One turn sends every row of this set to another row. A few are shown first. Where does it send the rows asked after them?
gisi: [-29  18  -3  -6  19 -32  -3  -9 -10  15  24  -3  -8  20  32   2  -7 -11
   1   2  -2  13  -4]
pini: [-16   6   4 -12  24 -19  -1   5 -28  23  19 -23   3   0  28  -5  -4 -28
  10  -7  -3  20  10]
kis: [-10   4  -4  -2  39 -22  -9  -9 -31  28  30  -5  -6  10  18  -4  -6 -17
  10   5 -13  13 -14]
repeg: [  8  -6  -1 -18  17 -17   5  44  -5   3   7   3  23  11  19   9   3  -2
  21  14 -16  25  -7]
zoz: [-24 -19   4  20  17  -9  -5  25   2  10   2  25   5  23  21  -9  -4  -2
   4  15  -1  -6  14]
zunub: [-39   7   9  -1  43 -16 -10   6 -21   8   9  -5 -11  13  26  -6 -14 -17
  -2   3  -5  28  -6]
vuf: [ -7 -24  -5   6  15 -20  -5  31 -13  -2 -26  20  15   1  14  -9 -11 -22
  -3 -14  22   5 -16]
Zef: [ -5   3   8  -3  13  -1   7  26   4  -8   9  13  19  19  19  15 -10   5
  16  18 -17  26  -6]
fik: [ 15  -1   0   4  26  -2  -5  19  -6  27   4  22   9 -14  12  -2   6 -23
   4  19   5  -6   7]
zav: [  6  -2   3  -9  27  -5   2  35   1  -6  -2   7  13   9  16  15  -5  -9
  10  23 -16  34 -15]
kero: [-12  -7  -4   6  12 -15  -7  13  -6  -5 -17  37  19   3  15   2  -9 -14
  -9  -6  23  -3 -22]
tagon: [ -7 -18  -7  10  21   5 -13  19  14  12 -17   9   5  23  16 -10  -4 -28
 -13  11 -12  11   3]
kunu: [ 13  -2  -5   4  17 -14   5  24   4  -3  16   7  12  26  13   8  -9  -1
  22  15 -25  22 -14]
notif: [ 13 -12   3   4  21 -14  10  30  -6  -2  17   2  18   7  18  12  -5  -8
  28  22 -16  19  -2]
dabe: [  1   1 -10  16   8  -2 -11   4 -16  -4  -4  33  20  12   3  -4  -9 -13
   1 -14  13  -8 -23]
lol: [ -2   0  -1 -15  11  12 -12  29  -4  26  -6  15  24   9  11 -16   6 -15
  -2  -5  -9   4  10]
fod: [ 11 -18 -14  19  -2  -3  -4   1 -17   3  -5  13  23   9   9  -2  -9 -25
   6 -14  13  -9 -10]
dib: [-16  -9 -27   1  20 -37   0  -6 -18   0  13  -4  -7   7  23   5 -33 -23
  -3   3  14  12 -15]
mamo: [-37  -7 -19  -8  20 -16 -11   8 -34  -5  12  -3   9  23  14 -12 -31 -10
   1 -16   3  18 -11]
pabul: [  1 -38 -10   7   6 -13  -4  19 -24  11 -15  14  26   7  12  -6  -8 -19
   6 -14  12  -5 -12]
rom: [-21  -7 -11 -14  28 -28  -2   0 -42  13  25  13  13  -8  15  -2 -28  -5
  10  -5  11   5 -12]
Mibu: [  9   3 -13  12  18 -28  -8  33   4  18   8  23  -8  17  11 -17   4  -9
   6   5   3  -8  -1]
kedab: [-27  -8  -4 -27  31 -26 -10   3 -18  30   5 -11   3  13  30  -1  -2 -22
  -7   3 -12  26 -12]
veg: [-29 -16 -16 -17  25  -9  -9 -13 -27   4   7   0  24  -2  23   8 -25 -28
 -10   6   3  17 -12]
peti: [ -6  10 -24 -21  22 -23  -7   4 -25   3  10  -8  11  -5  13 -11 -26 -32
  -2 -20   6  20 -14]

pabul goes to vuf
zoz goes to Mibu
repeg goes to zav
Now these:
mamo goes to dib
zunub goes to gisi

